One turn moves every row onto another: examples first, then more rows asked
k195: [ 14  18  -3 -10 -36  -3  10  46   4 -25  14  -6  21 -30 -22  13  -2  -3
  19  18]
k83: [ 11   5 -23   8  28 -21   7  24 -10 -11  35 -11  32 -44 -34   3   0  -1
  10  32]
k284: [  5  16 -15 -31  -3  -1   3  31 -40  16  25 -16  22 -36 -27  10   1  -6
  34  24]
k505: [ -3   0  -3 -13  18  -7  41   8   0   4  21 -56  17 -19 -18   6   2  18
  23  22]
k836: [ 14  -2   3 -18 -15 -13  -2  -1  -6  -2   0 -39  30 -14 -13  23 -23  -1
  24  37]
k171: [  9  14  -2 -40   8  -5  -3  14  -5  -7  23  -2  24 -25 -28  19   4 -29
  14  27]
k10: [ 11  19  -1 -21 -12 -18  -8  21   8 -25  49 -17  23 -42 -47   2  -1   5
  47  20]
k413: [  5  27  -7 -44  11 -20  -4  36 -10  -8  32  -1  16 -24 -29  14   3 -10
  21  22]
k579: [ 15   5  26   4  -6 -11  -3   9  -2 -19   8 -48   8 -10 -29  -5   1   3
  26   0]
k797: [  5  30   3  -1 -10 -10   3  26  26  -9  37 -36   5 -39 -37 -10  11  17
   4   4]
k228: [ 16 -16  -2  -2   1 -17  -9 -11  -6 -13  12 -31  18 -24 -12   9 -23   6
  10   4]
k458: [ -4  25  -4   1 -14 -22  -4  25 -26  19  20 -28   4 -57 -17  -3   7   9
  21  18]
k517: [  1  30  -4  18 -14 -19  27  11   2 -10  33 -20  13 -28 -31  -6  -8  -9
  32  32]
k479: [-19 -21  -9  -1 -19 -16  18  24  16 -13  30 -27  17 -30 -31  22   3  -4
  40  13]
k742: [  7   0  -3 -21  35 -16  12  36   3  -5  18   2  24 -30 -13   5  14  25
  23  37]
k474: [-14   7 -24 -19   0  -2  12  26  10   8 -19 -20  23 -29 -33 -19   9  20
   8  24]
k263: [ -3  -6  -7 -23  -6  -3  24  28 -30  17   2 -24  19 -25 -31  17  -1  -2
  -2  28]
k383: [  4 -31  -3 -20 -12 -17  -3  14 -23   9  11 -17  27 -33 -18   7 -15  28
  36   4]
k716: [ 15   8   4 -32   5  -3  29  23 -14 -13  44 -45  28 -26 -41  -8   1  29
  18  14]
k898: [  8   1 -17   1 -30 -12 -11  24  17   5  10 -20   6 -16 -44  -8   9  33
  15   9]
k748: [-12 -17   3 -25  25 -12   8  23  -2  -2   5 -45  24 -38 -11   8  24  23
  18  17]
k50: [ 14  -8   3 -25  37  -9 -16  21   0  12  28  -5  21 -23 -28  14   3  17
  24   7]
k162: [  3   5   2 -30 -26 -13   3  24  -2  11 -18 -20  25 -27 -52  -5  13   1
   9  24]
k760: [ -3  21  -5 -13  24 -16  14   4   1 -18  19 -21  -5 -59 -37  -6   4   2
  19  29]
k234: [ 17   8  -1   1  12 -27  16  -1  18   1  -6 -44  28 -34 -14  -5   5  13
  32  38]
k190: [ -7  11   6 -38 -34 -14  14  22  18  -3  13   1  17 -46 -35   3   0  25
  20  28]
k800: [  8  -4 -14 -11 -14 -13 -16  32  12  -2  12  -8  10 -11 -37 -12 -13  37
   8   8]
k648: [ 11  -1  21   7  -9 -32  -5   5   6  -3  39 -28  36 -18 -44 -10   3  23
  20  12]
k343: [ 15   0   0  -2  11 -18  23  -8  16  -5  20 -45  25 -33  -9 -12  -7  -6
  30  36]
k707: [-17 -20 -14 -14 -24 -16 -15  29  13  12  23 -35  20 -33 -27   7  -2  26
  23   0]

k10 moves to k797
k474 moves to k836
k162 moves to k228
Now find these:
k579 moves to k83
k458 moves to k479
k648 moves to k760
k383 moves to k748
k505 moves to k284
k898 moves to k343
k234 moves to k171

